In the rows, 128 means zero.
One turn sends every row of this set to another row. A few are shown first. Where does it send the rows asked after them?
Q_777: [111 116 120 143 103 121 144 160 124 131 156 154 138 134 143 126  77 114]
Q_645: [150 166 146 101 125 122 117 128 109 117 138 141 147 130  94 162 119 144]
Q_751: [154 100 121 133 105 137 141 101 138 116 146 112 117  88 127  98 147 131]
Q_440: [117 114 103 137 115 119 135 151 125 133 161 152 150 142 152 126  76 120]
Q_773: [ 91 110 124 105 130 144 150 156 104 148 118 122 106 142  94 125 124 143]
Q_994: [164 111  96 125 155 133 107 126 128 107 138 122 104 133 133  90 138 139]
Q_341: [133 168 129 106 124 100 143 114 150 114 159 105 147 122 126 139 148 106]
Q_21: [109 120 105 129 115 116 138 151 126 134 157 151 153 143 143 130  74 112]
Q_424: [125 132 121 114 135 166 122  85 141 153 105 135 141 120 122 153 121 143]
Q_997: [111 100 123 130 130 156 143 158  95 143 133 120  99 137 115 112 129 162]
Q_2: [161 146 120 120 135 140 118 117  98 111 136 133 128 145 130 160 119 173]
Q_690: [109 113 116 142 106 123 144 158 122 129 153 153 136 137 146 128  76 115]
Q_595: [136 138 120  88 145 108 110 133 146 116 126 133 127 125  83 104 134  97]
Q_474: [133 117  81  91 160 121 118 119 136 114 112 125 109 146 112 112 129 120]
Q_153: [154 159 130 131 124 111 138 115 142 110 174 102 141 117 146 125 152 124]
Q_197: [124 155 100 101 136 107 151 103 144 114 144  98 136 139 142 148 142 119]
Q_525: [134  93  93 113 115 138 152  90 139 118 121 108 110 109 131 115 142 132]
Q_62: [125 146 145 113 127 156 117  94 147 154 116 139 153 106 102 148 124 128]
Q_713: [166 132 132 123 141 120  99 140 137 110 153 131 123 110 102  83 142 115]
Q_258: [101 122 151 110 120 138 141 167 107 149 135 128 117 122  78 115 129 132]
Q_419: [146 146 102 127 134 119 145 104 137 108 158  96 129 135 163 134 147 136]
Q_161: [118 139 133 109 156 123 128 122 111 164 104 115  87 144 130 115 137 106]
Q_460: [121 111 151 136 120 150 136 168  99 145 148 125 110 120  99 102 134 151]
Q_515: [170 158 147 125 126 133 110 129 100 111 152 138 139 127 114 150 124 162]
Q_288: [107 116 120 139 103 119 143 160 124 131 153 153 139 135 140 128  76 110]
Q_876: [120 118 113 141 112 118 134 155 125 133 169 152 153 136 147 123  77 115]
Q_607: [144 142 160 134 146 128 116 134 108 160 133 118  93 123 131  94 144 111]
Q_849: [119 109 109  92 110 122 154  95 149 123 115 114 123 101 103 121 138 106]
Q_983: [146 140 155 137 122 166 109  97 142 150 134 139 149  97 116 133 130 141]
Q_77: [136 131 135 131 154 134 123 124 103 160 120 114  82 139 146 103 141 122]
Q_410: [106 114 116 139 104 121 145 157 123 130 151 152 136 138 143 130  76 111]
Q_406: [144 127 129 138 133 174 113  89 136 147 122 134 138 113 137 138 126 156]
Q_561: [138 115 137 112 100 122 143 107 148 121 141 116 131  82  98 105 146 106]
Q_925: [124 150 157 112 147 119 121 131 115 164 118 120  99 127 114 107 141  96]
Q_26: [113 122 113 132 112 114 134 155 128 135 164 155 156 137 140 127  77 109]
Q_14: [141 154 120  95 136 128 124 116 106 116 121 135 136 148 108 172 113 154]

Q_62 turns into Q_424
Q_777 turns into Q_288
And these:
Q_419 turns into Q_153
Q_515 turns into Q_645
Q_849 turns into Q_525
Q_440 turns into Q_876
Q_77 turns into Q_607
Q_595 turns into Q_474
Q_997 turns into Q_460

